In the data rows, zero lies at 4.5, halfway between 4 and 5.
Here are some points, one per row:
c(3, 4, 4, 5, 4, 2, 4, 5, 3, 4, 4, 5, 5, 8, 3, 4, 3, 5, 2, 3, 0, 5, 5, 4, 4, 5, 3, 5, 2, 3, 7, 1, 3, 7, 1, 4, 3, 5, 3,
  4, 3)
c(6, 5, 7, 5, 5, 4, 5, 6, 4, 1, 5, 3, 4, 5, 5, 8, 6, 6, 3, 5, 5, 4, 8, 3, 5, 4, 4, 3, 4, 4, 4, 5, 3, 4, 4, 0, 5, 6, 3,
  9, 4)
c(4, 4, 4, 2, 2, 5, 1, 2, 1, 4, 6, 1, 3, 3, 2, 3, 5, 5, 5, 2, 8, 4, 4, 4, 3, 2, 4, 4, 2, 5, 4, 4, 6, 6, 1, 4, 5, 3, 6,
  4, 4)
c(6, 5, 3, 7, 1, 5, 5, 3, 4, 5, 5, 6, 6, 1, 6, 2, 6, 5, 3, 5, 3, 5, 7, 5, 5, 4, 2, 2, 5, 1, 2, 6, 5, 3, 5, 4, 3, 3, 3,
  5, 5)
c(3, 5, 5, 6, 5, 7, 3, 6, 4, 1, 3, 2, 6, 5, 4, 2, 7, 3, 4, 6, 2, 4, 3, 5, 6, 3, 5, 4, 5, 4, 3, 3, 3, 2, 5, 5, 7, 3, 6,
  5, 4)
c(6, 5, 6, 1, 6, 5, 7, 4, 6, 5, 3, 5, 3, 3, 4, 1, 4, 5, 2, 5, 6, 4, 4, 4, 3, 2, 6, 5, 1, 3, 6, 0, 3, 4, 7, 2, 4, 4, 4,
  3, 5)
c(5, 4, 7, 2, 4, 7, 5, 7, 6, 5, 5, 6, 5, 3, 7, 6, 7, 2, 1, 4, 3, 4, 7, 5, 4, 4, 5, 6, 5, 5, 7, 7, 6, 4, 0, 7, 4, 4, 6,
  3, 5)
c(4, 6, 2, 4, 6, 5, 3, 5, 5, 1, 7, 4, 3, 6, 6, 3, 4, 4, 5, 6, 4, 5, 3, 4, 4, 6, 2, 4, 5, 5, 9, 6, 5, 1, 5, 4, 8, 6, 1,
  5, 6)
c(6, 6, 4, 5, 4, 5, 1, 5, 4, 4, 5, 4, 2, 6, 5, 4, 1, 3, 4, 5, 4, 4, 5, 2, 7, 3, 4, 4, 8, 1, 3, 2, 8, 4, 5, 4, 2, 4, 4,
  4, 3)
c(3, 3, 4, 5, 9, 3, 2, 5, 3, 8, 3, 4, 3, 2, 3, 5, 4, 3, 6, 4, 2, 4, 3, 4, 5, 3, 5, 4, 3, 1, 5, 9, 2, 5, 2, 3, 4, 5, 3,
  4, 5)
c(6, 6, 2, 5, 4, 3, 6, 4, 4, 4, 5, 7, 3, 5, 4, 8, 5, 4, 4, 4, 4, 4, 3, 4, 4, 4, 6, 1, 6, 7, 2, 1, 3, 2, 4, 4, 5, 6, 6,
  3, 7)
c(4, 4, 8, 3, 4, 4, 5, 4, 1, 4, 4, 7, 7, 5, 4, 7, 2, 5, 5, 3, 4, 4, 4, 4, 3, 3, 5, 4, 4, 4, 6, 7, 5, 4, 7, 6, 6, 0, 4,
  4, 4)
c(3, 1, 6, 4, 8, 3, 8, 6, 3, 5, 5, 4, 4, 7, 3, 2, 7, 5, 6, 3, 3, 5, 7, 3, 5, 4, 4, 4, 5, 4, 5, 5, 9, 5, 6, 6, 5, 7, 4,
  4, 5)
c(6, 8, 5, 6, 7, 6, 5, 7, 5, 7, 5, 5, 4, 6, 4, 5, 6, 8, 4, 5, 5, 5, 4, 4, 4, 6, 3, 8, 6, 4, 1, 4, 4, 5, 4, 4, 7, 3, 7,
  2, 5)
c(7, 3, 7, 5, 2, 5, 5, 5, 4, 5, 6, 5, 3, 1, 0, 4, 4, 4, 5, 6, 4, 5, 6, 5, 6, 5, 1, 3, 7, 5, 6, 4, 3, 7, 5, 5, 7, 5, 4,
  4, 5)
c(5, 5, 5, 4, 6, 8, 4, 4, 4, 5, 7, 4, 3, 6, 4, 5, 3, 4, 4, 5, 2, 5, 4, 4, 4, 3, 2, 4, 4, 5, 3, 6, 4, 2, 7, 4, 0, 7, 4,
  3, 0)
c(4, 3, 2, 6, 2, 7, 5, 4, 5, 3, 5, 4, 5, 6, 5, 6, 4, 8, 4, 5, 8, 5, 5, 3, 6, 3, 7, 6, 4, 4, 6, 4, 3, 5, 5, 7, 5, 8, 6,
  1, 7)
c(6, 2, 7, 6, 3, 6, 4, 5, 3, 5, 5, 4, 3, 7, 4, 1, 5, 5, 6, 5, 5, 4, 7, 6, 3, 8, 8, 2, 5, 6, 6, 5, 3, 3, 4, 3, 3, 4, 5,
  3, 6)
c(3, 8, 4, 7, 4, 5, 6, 6, 7, 8, 5, 4, 5, 7, 6, 5, 3, 2, 7, 5, 5, 4, 8, 5, 5, 2, 4, 3, 5, 7, 7, 5, 5, 6, 5, 2, 5, 4, 6,
  4, 5)
c(6, 3, 4, 2, 6, 6, 6, 6, 1, 6, 2, 4, 8, 2, 7, 5, 1, 6, 6, 4, 5, 4, 2, 4, 6, 7, 4, 3, 5, 7, 6, 4, 6, 4, 5, 2, 4, 5, 6,
  4, 5)
c(5, 3, 2, 3, 4, 6, 4, 4, 7, 5, 3, 5, 5, 4, 4, 7, 4, 5, 6, 8, 4, 5, 5, 2, 2, 5, 7, 3, 1, 4, 4, 3, 6, 6, 5, 4, 6, 2, 4,
  4, 4)
c(4, 5, 6, 5, 2, 3, 4, 6, 3, 3, 3, 5, 4, 6, 6, 7, 5, 4, 7, 6, 5, 5, 3, 7, 4, 4, 2, 5, 4, 4, 2, 2, 6, 2, 4, 5, 4, 5, 2,
  5, 7)
c(5, 4, 5, 4, 6, 1, 2, 6, 6, 5, 4, 5, 7, 4, 5, 2, 3, 5, 8, 4, 7, 5, 5, 3, 1, 3, 4, 4, 6, 4, 4, 2, 1, 4, 2, 7, 3, 4, 4,
  5, 3)
c(0, 5, 7, 7, 5, 5, 6, 0, 5, 4, 6, 7, 4, 1, 6, 5, 5, 5, 6, 6, 5, 4, 3, 5, 5, 7, 4, 6, 5, 4, 5, 2, 5, 4, 2, 5, 4, 4, 6,
  4, 3)
c(6, 2, 7, 6, 7, 5, 3, 3, 7, 4, 7, 6, 5, 5, 6, 5, 0, 4, 4, 4, 4, 5, 3, 7, 3, 5, 5, 6, 3, 5, 1, 5, 6, 6, 5, 4, 5, 6, 8,
  7, 6)
c(7, 3, 4, 5, 6, 1, 4, 6, 6, 5, 7, 1, 4, 2, 6, 6, 7, 5, 3, 5, 6, 4, 3, 7, 8, 6, 4, 3, 2, 5, 6, 3, 4, 5, 6, 7, 3, 0, 5,
  3, 5)
c(5, 5, 6, 5, 5, 4, 2, 1, 6, 5, 3, 3, 5, 6, 6, 5, 5, 9, 3, 5, 4, 4, 3, 6, 4, 4, 5, 4, 7, 6, 5, 6, 7, 7, 5, 6, 6, 6, 3,
  2, 4)
c(4, 6, 3, 8, 6, 4, 4, 6, 4, 3, 4, 5, 6, 4, 2, 5, 6, 2, 1, 4, 7, 5, 2, 5, 3, 5, 7, 5, 6, 6, 4, 5, 7, 6, 5, 2, 3, 4, 1,
  4, 5)
c(2, 4, 4, 4, 3, 4, 6, 4, 9, 4, 2, 5, 3, 4, 0, 3, 3, 6, 3, 2, 6, 4, 4, 3, 6, 4, 4, 4, 1, 5, 4, 6, 6, 1, 1, 4, 5, 4, 5,
  5, 4)
c(4, 4, 4, 5, 2, 4, 2, 6, 6, 6, 2, 5, 3, 2, 5, 4, 5, 3, 5, 1, 3, 4, 4, 2, 2, 5, 2, 6, 4, 4, 6, 5, 3, 6, 9, 5, 3, 6, 6,
  4, 3)
c(6, 4, 4, 5, 5, 4, 5, 3, 3, 2, 4, 5, 3, 2, 7, 2, 4, 3, 6, 4, 3, 5, 8, 5, 6, 5, 4, 7, 4, 8, 1, 6, 4, 4, 5, 4, 5, 4, 1,
  3, 5)
c(4, 7, 6, 3, 2, 6, 7, 6, 7, 4, 6, 4, 6, 6, 6, 4, 5, 3, 6, 4, 5, 4, 1, 5, 6, 6, 6, 3, 5, 4, 2, 6, 3, 7, 4, 4, 5, 6, 1,
  3, 4)
c(9, 9, 5, 6, 5, 6, 6, 1, 4, 5, 4, 7, 5, 6, 4, 5, 6, 4, 8, 3, 5, 4, 4, 5, 5, 6, 5, 6, 2, 4, 7, 6, 4, 5, 4, 7, 4, 5, 5,
  8, 3)
c(6, 2, 1, 5, 1, 0, 6, 5, 3, 4, 6, 8, 5, 6, 3, 3, 6, 5, 5, 7, 4, 4, 2, 4, 6, 2, 5, 6, 5, 4, 5, 7, 4, 4, 5, 4, 4, 5, 7,
  4, 3)
c(3, 5, 5, 2, 5, 3, 2, 4, 3, 5, 4, 5, 7, 6, 5, 6, 5, 1, 2, 4, 8, 4, 9, 6, 6, 7, 5, 4, 4, 3, 3, 4, 4, 4, 6, 3, 6, 6, 4,
  2, 4)
c(4, 3, 4, 5, 4, 2, 7, 0, 6, 6, 4, 0, 6, 5, 5, 5, 4, 2, 2, 5, 4, 5, 4, 4, 4, 5, 4, 7, 7, 5, 5, 4, 3, 4, 5, 6, 5, 4, 6,
  7, 5)
c(2, 4, 2, 3, 7, 3, 6, 5, 6, 2, 2, 6, 2, 5, 5, 4, 4, 6, 6, 3, 6, 4, 5, 6, 2, 5, 2, 3, 6, 4, 4, 6, 2, 7, 3, 5, 2, 3, 6,
  5, 4)
c(4, 3, 3, 3, 5, 7, 2, 3, 6, 7, 5, 6, 6, 6, 5, 4, 7, 6, 4, 4, 4, 5, 4, 5, 7, 4, 5, 6, 7, 6, 6, 3, 3, 5, 6, 5, 4, 3, 4,
  9, 6)
c(3, 9, 3, 3, 3, 3, 5, 7, 5, 5, 6, 3, 5, 1, 3, 5, 4, 8, 6, 6, 4, 4, 8, 6, 4, 5, 7, 8, 5, 4, 5, 5, 6, 4, 6, 7, 4, 6, 6,
  5, 5)
c(4, 3, 3, 6, 5, 6, 6, 7, 1, 7, 4, 5, 4, 5, 5, 4, 1, 3, 0, 7, 7, 4, 4, 5, 5, 5, 5, 4, 3, 5, 3, 4, 3, 6, 5, 9, 6, 6, 4,
  8, 5)
Along one direction, these points spread out more than along any other. Take the direction at right angles to it along which they spread out most. Go by this last direction. How far along it is each point below, from 0 to 99? The average is 50, and the first point in the table lies past the average. One standard deviation of the points above along it is 16.
c(5, 4, 7, 2, 4, 7, 5, 7, 6, 5, 5, 6, 5, 3, 7, 6, 7, 2, 1, 4, 3, 4, 7, 5, 4, 4, 5, 6, 5, 5, 7, 7, 6, 4, 0, 7, 4, 4, 6,
  3, 5) 43
c(3, 5, 5, 2, 5, 3, 2, 4, 3, 5, 4, 5, 7, 6, 5, 6, 5, 1, 2, 4, 8, 4, 9, 6, 6, 7, 5, 4, 4, 3, 3, 4, 4, 4, 6, 3, 6, 6, 4,
  2, 4) 65
c(0, 5, 7, 7, 5, 5, 6, 0, 5, 4, 6, 7, 4, 1, 6, 5, 5, 5, 6, 6, 5, 4, 3, 5, 5, 7, 4, 6, 5, 4, 5, 2, 5, 4, 2, 5, 4, 4, 6,
  4, 3) 30
c(6, 5, 6, 1, 6, 5, 7, 4, 6, 5, 3, 5, 3, 3, 4, 1, 4, 5, 2, 5, 6, 4, 4, 4, 3, 2, 6, 5, 1, 3, 6, 0, 3, 4, 7, 2, 4, 4, 4,
  3, 5) 41
c(3, 4, 4, 5, 4, 2, 4, 5, 3, 4, 4, 5, 5, 8, 3, 4, 3, 5, 2, 3, 0, 5, 5, 4, 4, 5, 3, 5, 2, 3, 7, 1, 3, 7, 1, 4, 3, 5, 3,
  4, 3) 60
c(4, 7, 6, 3, 2, 6, 7, 6, 7, 4, 6, 4, 6, 6, 6, 4, 5, 3, 6, 4, 5, 4, 1, 5, 6, 6, 6, 3, 5, 4, 2, 6, 3, 7, 4, 4, 5, 6, 1,
  3, 4) 59
c(7, 3, 4, 5, 6, 1, 4, 6, 6, 5, 7, 1, 4, 2, 6, 6, 7, 5, 3, 5, 6, 4, 3, 7, 8, 6, 4, 3, 2, 5, 6, 3, 4, 5, 6, 7, 3, 0, 5,
  3, 5) 30
c(6, 3, 4, 2, 6, 6, 6, 6, 1, 6, 2, 4, 8, 2, 7, 5, 1, 6, 6, 4, 5, 4, 2, 4, 6, 7, 4, 3, 5, 7, 6, 4, 6, 4, 5, 2, 4, 5, 6,
  4, 5) 44
c(4, 4, 8, 3, 4, 4, 5, 4, 1, 4, 4, 7, 7, 5, 4, 7, 2, 5, 5, 3, 4, 4, 4, 4, 3, 3, 5, 4, 4, 4, 6, 7, 5, 4, 7, 6, 6, 0, 4,
  4, 4) 47
c(6, 8, 5, 6, 7, 6, 5, 7, 5, 7, 5, 5, 4, 6, 4, 5, 6, 8, 4, 5, 5, 5, 4, 4, 4, 6, 3, 8, 6, 4, 1, 4, 4, 5, 4, 4, 7, 3, 7,
  2, 5) 37
c(5, 4, 5, 4, 6, 1, 2, 6, 6, 5, 4, 5, 7, 4, 5, 2, 3, 5, 8, 4, 7, 5, 5, 3, 1, 3, 4, 4, 6, 4, 4, 2, 1, 4, 2, 7, 3, 4, 4,
  5, 3) 40
c(5, 5, 5, 4, 6, 8, 4, 4, 4, 5, 7, 4, 3, 6, 4, 5, 3, 4, 4, 5, 2, 5, 4, 4, 4, 3, 2, 4, 4, 5, 3, 6, 4, 2, 7, 4, 0, 7, 4,
  3, 0) 80
c(6, 2, 7, 6, 3, 6, 4, 5, 3, 5, 5, 4, 3, 7, 4, 1, 5, 5, 6, 5, 5, 4, 7, 6, 3, 8, 8, 2, 5, 6, 6, 5, 3, 3, 4, 3, 3, 4, 5,
  3, 6) 58
c(5, 5, 6, 5, 5, 4, 2, 1, 6, 5, 3, 3, 5, 6, 6, 5, 5, 9, 3, 5, 4, 4, 3, 6, 4, 4, 5, 4, 7, 6, 5, 6, 7, 7, 5, 6, 6, 6, 3,
  2, 4) 38
